cols: J Q C B W A P
R: [ 7.07 -5.75 -5.86 -3.78  8.20 -1.81 -0.80]
K: [ 7.85 -6.31 -6.19 -4.16  8.78 -1.84 -0.97]
V: [ 4.89 -4.66  0.82 -3.82 -1.34  0.88 -3.82]
H: [ 6.60 -5.19 -2.76 -3.67  4.40 -0.39 -1.94]
S: [-4.55  6.60  0.12  5.63  2.82  0.08  5.69]
L: [-4.55  6.60  0.12  6.50 -2.51  1.96  4.71]
down: [-6.31 -4.66 -5.19] -> Q
down: [ 7.85  4.89  6.60 -4.55] -> J
down: [4.89 6.60] -> J

cols: Y M Z U E
X: [-0.76  7.86  0.79  4.35  1.57]
F: [ 3.96 -4.28  1.48 -2.53  0.18]
N: [-2.40  8.75  0.41  5.57  1.93]
T: [ 7.17  5.94  0.44 -4.56 -3.84]
D: [ 7.15  4.83  0.79 -4.26 -3.21]
down: [ 1.93 -3.84 -3.21] -> E
down: [-0.76  3.96] -> Y
down: [ 7.86 -4.28  8.75] -> M
down: [ 5.57 -4.56] -> U
down: [-2.40  7.17  7.15] -> Y

cols: mil Sipuv tek beliv kadug
Simi: [-0.53  2.50 -4.85 -5.01  3.11]
pim: [ 0.59  5.02  4.11 -4.62 -0.06]
zov: [ 1.78  2.14  8.05  2.17 -1.92]
kono: [-0.66  2.41 -5.42 -5.23  3.28]
gapus: [ 2.10 -1.56  7.86  8.27 -2.65]
guv: [-0.19  2.14 -4.44 -3.77  3.18]
vili: [ 2.10 -1.56  7.86  7.55 -2.65]
kelet: [-0.70  2.42 -5.45 -5.33  3.24]
rav: [ 2.21 -1.92  8.48  8.34 -3.00]
Buv: [ 0.54 -1.20 -4.25  2.12  2.87]
galup: [-0.65  2.34 -5.27 -5.09  3.18]
down: [-1.56  2.42 -1.92 -1.20  2.34] -> Sipuv
down: [ 3.11 -0.06 -1.92] -> kadug
down: [-0.53  0.59  1.78 -0.66  2.10 -0.19  2.10 -0.70  2.21  0.54] -> mil

cols: Pud lik bek fisu
peki: [-1.73 -0.94  7.36  3.71]
Gon: [ 2.91  3.03 -7.94 -7.12]
Duk: [ 4.90 -5.07  2.42 -3.87]
konen: [ 4.34 -4.44  3.33 -2.82]
fato: [-7.35  7.21 -4.15  4.38]
lites: [-6.20  6.88 -3.77  3.62]
kiza: [ 4.09 -3.18  1.57 -3.34]
down: [ 3.03 -5.07 -4.44  7.21  6.88 -3.18] -> lik
down: [ 3.71 -7.12] -> fisu
down: [ 7.36 -7.94  2.42  3.33 -4.15 -3.77] -> bek
down: [ 3.33 -4.15 -3.77] -> bek

cols: Lepot Munev Sigam mim tonim vafif Tas Zuf zez
nub: [ 2.03 -1.83  5.12  3.96 -2.01 -7.73 -1.43 -1.59  9.59]
Vuk: [-1.58 -4.73  5.91  1.75  1.19 -5.72 -4.57  1.70  9.33]
povod: [ 8.18  3.23  0.96  2.80 -4.23 -2.23  3.49 -3.99  2.38]
down: [1.75 2.80] -> mim
down: [-1.43 -4.57] -> Tas
down: [ 2.03 -1.58] -> Lepot
down: [-1.83 -4.73] -> Munev
down: [ 1.70 -3.99] -> Zuf

cols: zilof zepun bezo Vatub Tilab turiv lak Bizu tileb
tum: [-5.65  1.87 -1.26  6.91  6.54 -2.26 -2.23 -0.74  3.45]
kat: [-4.92  1.86 -0.76  6.50  5.83 -1.86 -1.78 -0.59  3.21]
zaka: [ 3.79  0.09  2.23 -2.08 -2.95  2.14  2.29  1.09 -0.91]
kabon: [-4.65  1.40 -1.26  5.37  5.34 -1.91 -1.94 -0.62  2.73]
Merib: [-4.94  1.47 -1.35  5.69  5.64 -2.05 -2.07 -0.68  2.88]
mibu: [ 0.41  0.61  3.68  2.41 -3.08  0.55  1.45 -0.99 -0.47]
sidud: [ 2.80  0.98 -3.12 -2.86  5.69  1.93  0.51  3.96  2.33]
zib: [-5.49  1.67 -1.44  6.39  6.27 -2.26 -2.27 -0.75  3.22]
down: [-1.91 -2.05  0.55  1.93 -2.26] -> turiv
down: [ 5.83 -2.95  5.34  5.64] -> Tilab
down: [-0.74 -0.59  1.09 -0.62] -> Bizu
down: [-2.95  5.34  5.64] -> Tilab
down: [ 3.21 -0.91] -> tileb
down: [-1.26 -1.35  3.68] -> bezo

cols: pepod Piviv doza pebar bimig
Nefab: [1.66 1.51 2.45 7.83 0.22]
tigi: [ 2.61  1.72  2.00  9.02 -0.24]
peb: [ 2.29  1.08  1.09  6.65 -0.24]
down: [2.45 2.00] -> doza
down: [-0.24 -0.24] -> bimig
down: [1.72 1.08] -> Piviv
down: [ 0.22 -0.24] -> bimig

cols: luto Felav bido sidi Tul Filel pasu kunor
Soke: [ 0.04  2.61 -5.17  0.22  0.34  0.88 -1.28 -0.64]
bok: [-0.94  0.92  8.22 -0.72 -6.90 -1.73  1.11 -0.53]
fude: [ 0.71 -0.80 -4.93  0.09  3.50  1.08 -0.49 -0.13]
botum: [-0.53 -5.35  0.24 -0.47  0.92 -1.35  1.29  0.15]
lop: [-0.47  2.20 -3.43 -0.47 -1.13  0.01 -0.80 -1.20]
pif: [-0.53 -3.48 -0.32  0.54 -8.52 -1.44  0.65  1.15]
down: [-0.80 -5.35] -> Felav
down: [ 0.09 -0.47 -0.47] -> sidi
down: [ 8.22 -4.93  0.24 -3.43 -0.32] -> bido

cols: tudun meki Ninu mit fipez vid neb
nilev: [-1.64  1.24 -3.77  0.21  3.09  6.33  1.14]
kigip: [-0.92 -2.60 -1.13  3.53 -0.36 -0.80 -3.09]
gane: [-3.93  1.94  0.24  2.50 -0.03  1.25 -4.56]
vutik: [ 3.29 -2.80  2.37 -4.41 -1.70 -1.94  3.05]
nevop: [-0.68 -3.87 -5.31  4.77  3.62 -0.54 -0.61]
rata: [-2.23 -0.41  0.14  2.85 -3.46  2.28 -2.91]
pipug: [ 0.97  5.31  0.48  0.08 -2.46 -5.55  0.29]
sil: [ 2.55  2.12  1.25 -0.04 -1.69 -7.30  1.22]
luz: [-1.52  0.07 -2.65  2.74  0.46 -0.45  1.20]
Bavi: [-1.64  1.24 -3.77 -0.76  3.63 -0.27 -1.95]
down: [ 3.53  2.50 -4.41  4.77  2.85  0.08 -0.04  2.74 -0.76] -> mit
down: [ 2.74 -0.76] -> mit
down: [-1.64 -0.92 -3.93  3.29 -0.68 -2.23  0.97  2.55] -> tudun
down: [ 2.37 -5.31  0.14  0.48  1.25 -2.65 -3.77] -> Ninu
down: [ 2.37 -5.31  0.14] -> Ninu
down: [-7.30 -0.45] -> vid

cols: Bov dume Resi nuved
fuv: [-6.17  6.33 -7.74  0.51]
fubu: [ 2.36  0.03 -0.26  5.43]
Tedo: [-8.82  7.55  3.06 -3.75]
gusut: [ 3.36 -4.04  5.97  1.58]
down: [ 5.43 -3.75] -> nuved
down: [-8.82  3.36] -> Bov
down: [-3.75  1.58] -> nuved
down: [-7.74 -0.26] -> Resi

cols: Tori mef sizon mivo
puvus: [-2.00  8.81  8.94  6.10]
Viguv: [ 6.05 -1.32 -2.26  2.84]
kuner: [3.99 3.12 2.38 1.31]
setu: [0.98 5.83 5.34 4.94]
Dipu: [4.54 1.37 1.04 1.32]
Zitob: [-1.97  8.90  9.73  4.79]
gav: [-0.04  5.75  6.38  3.96]
toril: [ 4.65 -0.74  0.23 -0.39]
down: [5.83 1.37 8.90] -> mef
down: [6.05 3.99] -> Tori
down: [8.90 5.75] -> mef
down: [ 8.90  5.75 -0.74] -> mef
down: [ 6.05  3.99  0.98  4.54 -1.97] -> Tori
down: [ 8.94 -2.26] -> sizon
down: [2.84 1.31 4.94 1.32] -> mivo

cols: geliv voso loseb ful Nebo nov kole lemos
Dok: [ 3.81  0.75  6.85 -2.42 -0.75  3.99  4.54  0.09]
nute: [ 3.81  0.68  6.85 -2.42 -0.75  3.99  4.54  0.09]
nata: [ 2.04  2.21  3.80 -2.49  0.85  1.53  2.67  1.75]
rida: [ 2.84  2.29  3.24 -0.62  1.32  1.79  3.04  2.49]
gege: [ 2.13  2.73  2.87 -1.43  1.23  0.88  2.25  2.58]
rigi: [-2.06  5.87 -1.49 -3.82  6.34 -1.30 -1.07  6.93]
Lomug: [ 2.04 -0.52  3.80 -2.49  0.85  1.53  2.67  1.75]
giso: [ 2.13  2.73  2.87 -1.43  1.23  0.88 -0.19  2.58]
vom: [-6.87  6.19 -8.98 -3.58  8.11 -7.71 -5.45  7.42]
mikot: [ 0.77  5.20  1.43 -2.14  4.25  0.56  0.68  6.07]
down: [-3.82 -2.49 -1.43 -3.58] -> ful
down: [0.68 2.21 2.29] -> voso

cols: tusiz Lun gim pasep Vugab kis tep besib Zarit zumig
vot: [ 0.86  0.58  0.74 -0.90 -1.20 -0.28 -1.07 -0.67  0.38 -0.81]
rato: [-0.15  1.54  4.09 -4.23 -4.45  2.19 -5.88 -1.36  4.12 -3.84]
mapeg: [-0.15  0.49 -0.05  0.12  0.13 -0.61  0.25  0.32 -0.31 -0.33]
kifa: [-2.10 -1.80 -0.91  4.09  1.55 -0.86  3.85 -1.34 -1.10  3.15]
rema: [ 0.11  0.52 -0.31 -0.18 -0.18 -1.46  0.43 -0.13 -1.16 -0.02]
zus: [-6.47  1.08 -7.88  5.59  6.76 -5.46  8.17  2.69 -7.10  5.72]
kima: [ 0.11  0.52 -0.31 -0.18 -0.18 -1.46  0.43 -1.36  4.12 -3.84]
down: [-0.81 -3.84 -0.33  3.15 -0.02  5.72] -> zumig
down: [-4.45  0.13  1.55] -> Vugab
down: [ 4.12 -0.31] -> Zarit
down: [-5.88  0.25  3.85] -> tep
down: [-1.36  0.32 -1.34 -0.13] -> besib
down: [-0.31 -7.88] -> gim

cols: fafuv vomip maku nimil Zomav Nini mur Sopi feb
daput: [ 3.48  2.88 -1.73  2.37  1.50  2.06  3.80  2.90  2.28]
pipo: [-0.17  4.23  0.07 -2.04  1.12  3.30 -0.95 -0.88  2.59]
firu: [ 5.47 -4.91 -1.72  6.34 -4.09 -2.40  6.73  7.60  4.53]
bobi: [ 5.24 -1.69 -3.94  6.18 -1.24 -0.86  6.20  6.91  2.02]
rim: [ 4.35 -1.01 -4.71  4.96 -1.50 -1.10  4.80  6.40  1.96]
sune: [1.09 2.40 0.80 0.28 0.81 2.53 1.38 0.76 2.91]
vunep: [ 2.22  5.51 -1.59  0.62  3.40  3.90  2.07  0.77  1.17]
rit: [ 3.65 -1.85 -1.52  3.74 -2.38 -0.83  4.31  5.11  3.83]
suv: [-1.01  5.14  0.08 -2.73  1.99  4.38 -2.04 -2.00  1.60]
gokon: [ 2.11  1.93 -1.30  1.83  0.96  2.50  2.20  2.00  1.51]
down: [-3.94 -4.71  0.80 -1.59 -1.52  0.08 -1.30] -> maku
down: [4.38 2.50] -> Nini
down: [-2.40 -0.86 -1.10  2.53  3.90 -0.83] -> Nini
down: [-0.95  6.73  6.20  4.80  1.38] -> mur
down: [ 3.80 -0.95  6.73  6.20  4.80  1.38  2.07] -> mur
down: [-2.40 -0.86 -1.10  2.53] -> Nini

cols: tuk getud gud fipu Todop laku Tusuk Met bili
zabud: [-6.01  3.65  4.40  1.64  5.05 -1.48 -3.51  1.89  3.94]
minun: [ 5.11 -4.57 -2.38  3.74 -4.96  2.47  3.88 -3.62 -4.77]
tipa: [ 5.40  1.87 -2.76  2.96 -0.44 -3.35  4.07  0.54 -2.39]
ter: [-3.59  3.62  4.98 -6.15  7.67  3.79 -7.41  4.33  2.81]
Ferum: [-6.01  3.65  4.40  1.64  5.05 -1.48 -3.51  5.87  4.47]
down: [-4.96 -0.44  7.67  5.05] -> Todop
down: [-2.38 -2.76  4.98  4.40] -> gud
down: [-3.51  3.88] -> Tusuk

cols: Vute Vetal Kika sagi tez
donam: [ 5.79 -1.73  2.17 -7.35  6.03]
fovi: [-0.74 -3.90  2.17 -6.62  6.53]
niked: [-4.89 -8.25 -0.19 -2.24  5.03]
ref: [ 2.23 -5.53 -8.07  3.61 -1.50]
Lunuk: [-4.89 -8.79 -2.55  1.42  2.02]
Pomik: [ 5.79 -1.73 -8.85 -0.77  0.51]
sugu: [-1.92 -9.33 -3.34  2.15  1.51]
vep: [-4.89 -8.25 -0.19 -2.24  6.03]
down: [-4.89  5.79] -> Vute
down: [-7.35 -6.62 -2.24  3.61  1.42 -0.77] -> sagi
down: [-7.35 -6.62 -2.24  3.61  1.42] -> sagi
down: [-3.90 -8.25] -> Vetal
down: [-2.55 -8.85] -> Kika
down: [-7.35 -6.62 -2.24  3.61  1.42 -0.77  2.15] -> sagi
down: [ 5.03 -1.50  2.02  0.51] -> tez

cols: Zovo budif Pivo Gogi demim seb pozuv nidi kanu
pape: [ 0.73  1.23  0.26  3.47  0.03  2.18  0.92 -2.47  0.59]
Roda: [ 0.73  2.22  0.26  3.47  0.03  2.18  0.92 -2.47  0.59]
Bano: [ 1.19 -2.37  0.08 -7.94  3.97  1.83 -2.42  5.02 -2.76]
Vil: [-3.54 -2.84  1.57 -1.01  1.67  2.26 -1.43  2.10  4.06]
babuz: [ 0.76 -1.85 -0.27 -2.79 -1.76 -4.10 -1.01  2.16 -2.77]
down: [-1.01 -2.79] -> Gogi
down: [0.26 0.08 1.57] -> Pivo
down: [ 0.92  0.92 -2.42] -> pozuv
down: [-2.84 -1.85] -> budif

cols: budo ruz Kalur teto
rulu: [ 4.56  8.80 -2.31 -4.73]
zik: [ 5.42  3.22 -4.74 -0.99]
puli: [ 5.42  3.22 -2.97 -0.99]
fuz: [-5.67  0.20  0.40 -3.89]
remeg: [ 5.42  3.22  1.27 -0.99]
pite: [ 4.56  8.80 -2.31 -1.58]
down: [3.22 0.20] -> ruz
down: [-2.31 -4.74] -> Kalur
down: [-0.99 -0.99 -3.89] -> teto
down: [8.80 3.22 3.22] -> ruz
down: [0.40 1.27] -> Kalur

cols: sef tofif sotu Lani
sodut: [ 0.58 -1.42 -1.78 -0.36]
riz: [-1.04  0.00  0.66 -4.82]
zito: [-9.62  0.00  0.66  0.00]
ragur: [-9.62  0.00  0.66 -4.82]
down: [-0.36 -4.82] -> Lani
down: [-1.42  0.00] -> tofif
down: [ 0.58 -1.04] -> sef
down: [-9.62 -9.62] -> sef
down: [0.66 0.66 0.66] -> sotu

